Named moves (each a turn or a mirror), then the moves between two rows, first move first; the first pair answered
K763:
[ 17  13   8   7  11 -25  -2  -3  20  -1 -35 -41  32  -3  41  34  23 -16] -> [ 22  23  22  -7  46  -5  20  26  10 -16   6 -45  41  18  36  -2  -1  -1]
[ 34  27   0  -4 -57 -29 -24  35 -32 -13 -34 -54  22  69   2 -14  -9 -12] -> [ 36  26  -6  -1 -60 -23 -28  33 -34 -11 -39 -51  25  69   4 -12  -3 -17]
[  0  29  14  -9 -24   2  26  17 -10 -16  15   6  -9  17   2 -27 -11  16] -> [  2  19  -1  -4 -54 -10  10 -19  -1   5 -27   7 -10   1   8   8   6  -4]
[-17 -11  11  -6   9   7  -3  38 -17 -27  -1 -43  29  10  73  -2   8   5] -> [-24 -12   1  -1  -6  -8 -14  20  -8 -12 -27 -43  31   2  69  20  21  -8]
K571:
[ -4  -3  30 -17  -4  -6  19  30  22 -20  34  -7  28  41  52  -3  10  -6] -> [  1 -12  32 -13 -22 -11  23  35  19  -4  14  -8  24  41  56  12  13 -14]
[  4  38  -9   5 -27 -16 -24   3  21  10 -11  10  27  -7  -1  27  -2  -7] -> [ -4  44 -16  -5 -10  -5 -23   2  24  -8  35  12  22  -4 -15   6   0  -5]
[ 24 -16  30  -1 -46  10  27  17 -15  46 -18 -29  24  38  16  15 -22  21] -> [ -5   8  24 -13   5  22  37   4  -3   2  60 -21  20  34 -13 -30 -35  32]
K952:
[ 16 -28 -23  21 -26   4 -38 -13  38  13 -42 -23 -18 -31  20  10  -7  -2] -> [ 28 -27 -14  20 -36  -4 -37  11  21  19 -46 -22 -13 -24  23  11 -16   5]
[ 31 -10  -7  32  14   7   2  19 -37  39 -37  17 -33 -32  -8   8 -33  22] -> [  2  -1 -25  29  24   9 -16 -29 -14  29 -29  25 -34 -55 -17  11 -15   3]
[ 10 -44  14  25  59  35 -16  34   4 -19  -3 -25  -5 -36 -10   8  -5  23] -> [  4 -54  12  23  56  39 -13  20   9 -12  -4 -27  -2 -38 -12  15   9  16]
K964:
[-34  16   9 -28   0  36  -9 -12  46  26  12  24  30 -16  -9 -49  11 -20] -> [-23  21   4 -30 -29   6  -6 -10  35  46  -4  32  22  -1 -14 -46   2 -13]
[ -2  45  -1 -10  -5 -27  -3 -26  -4  -6  16  22 -16  15 -34 -26  -6   2] -> [ 30  17  12  13 -30 -16   0  14 -33  32 -21  18 -11  16 -10  -5 -13  16]
[-12 -38 -22  26  87  40  -9 -20  13 -39  23  17 -15 -60 -21  -7 -21  26] -> [-26  16 -31   6  41  -2  -4 -65  20 -30  36  43 -40 -40 -61 -26 -10  13]
[ -1   3  -7   8  14 -20 -21 -12 -28 -44 -28  -3 -33   7  -1  23 -10  26] -> [  4   6  -8   5   8 -22 -15  -6 -27 -40 -27   1 -33   2   2  24  -4  25]
K507:
[ 48   1   4  31 -44 -45  47 -27 -64  63 -47  49 -66  20 -23  -9 -65  23] -> [  -4 -103   14   30   56   34  -10   -6   20  -11  -10  -61   27   -3
   93   45   -7  -40]
[ -2  36  14   1 -20 -26  50 -32  14   3  31  -4   4  45  23  21  -3 -26] -> [ 14  19  20  23 -24 -23  48  -7  -1  22  -1  -1  14  42  37  34 -15 -19]
[-39   9   4 -10  30   9  10 -17   9 -48  28  41  -9   5 -30  -2 -11   4] -> [  3 -13   9  16  -1  20  13  23 -29 -11 -28  60 -13   4 -21  13 -32  29]
Then:
(2 to 3 moves a pair)
[ 43  51  14 -31 -38 -13  28  -6 -39  -5  59  34 -33  80 -40 -44 -24  53] -> [ -21   29  -22  -27  -41  -27  -38 -103   42  -17   39    4  -15   32
  -17   23   57  -26]	K763 K507 K507
[ 29   6  20  15  33  28 -23  82 -22  26   4 -29  32  11  41  -9 -26  29] -> [  7   7  15   3  58  38 -23  61   4   0  31 -41  41  12  37 -16 -14  15]	K507 K507 K507
[-53  33 -10 -46  47 -21 -27 -65  39 -52 100   3 -21 -20 -41 -53  25 -21] -> [-19  63 -12 -33  -2 -48  -7 -60  -4  -7  63  59 -61  -9 -86 -71  -9   8]	K507 K507 K507
[ 33  28   1 -18 -18  20 -24  22 -37  22  17  23  -3  16 -16 -47 -25  25] -> [  1  32 -29 -27 -31  -1 -45 -51   3  17  13  19  -1  -3 -21 -24  20 -13]	K763 K507 K507
[-35   0 -19 -17  32  17 -20 -23  27 -16  37 -21  18 -22  11   2  21 -19] -> [  7   2   9 -22 -16   2 -10  39   3   4   5 -41  31  28  39  -5   5   6]	K964 K952 K507
[  7 -14  38 -10   2  19   7  12  30 -38  49 -29  14  59  10 -31   7  10] -> [ -5  18   9 -13 -14  -4   8 -44  20 -27  46   7 -18  42 -41 -38   4   9]	K507 K763 K571
[-13  -6  26 -20  59  34   3  50   7 -46  56 -50  33  16  38 -26  -9  11] -> [-18  47  21 -42  11 -14  10  21   2 -39  70 -27  18  53  -2 -50 -15   1]	K964 K952
[-14 -39 -22  26  34  51  14  19 -23  12   3 -55  51  11  64   6 -28  -1] -> [  6  -7  -8  16   2  19  27  45 -54  29  12 -36  29  40  41 -24 -55  20]	K507 K952 K507
[ 32  -1   9 -18 -47 -40  14  19 -38  21 -34  12 -17  38  -5  -5   5   5] -> [ 37 -21  14  -7 -38 -23   0  41 -28  16 -49  -8   2  30  29  13   9   2]	K507 K507 K507
[-20 -10   1 -21 -10 -18 -11   7  26  -9   1 -27  17  11  24   6  22 -18] -> [-22  -9 -12  -8 -13 -21 -13  -9  31   4 -24  -8   4  -5   7  15  29 -23]	K507 K507 K952
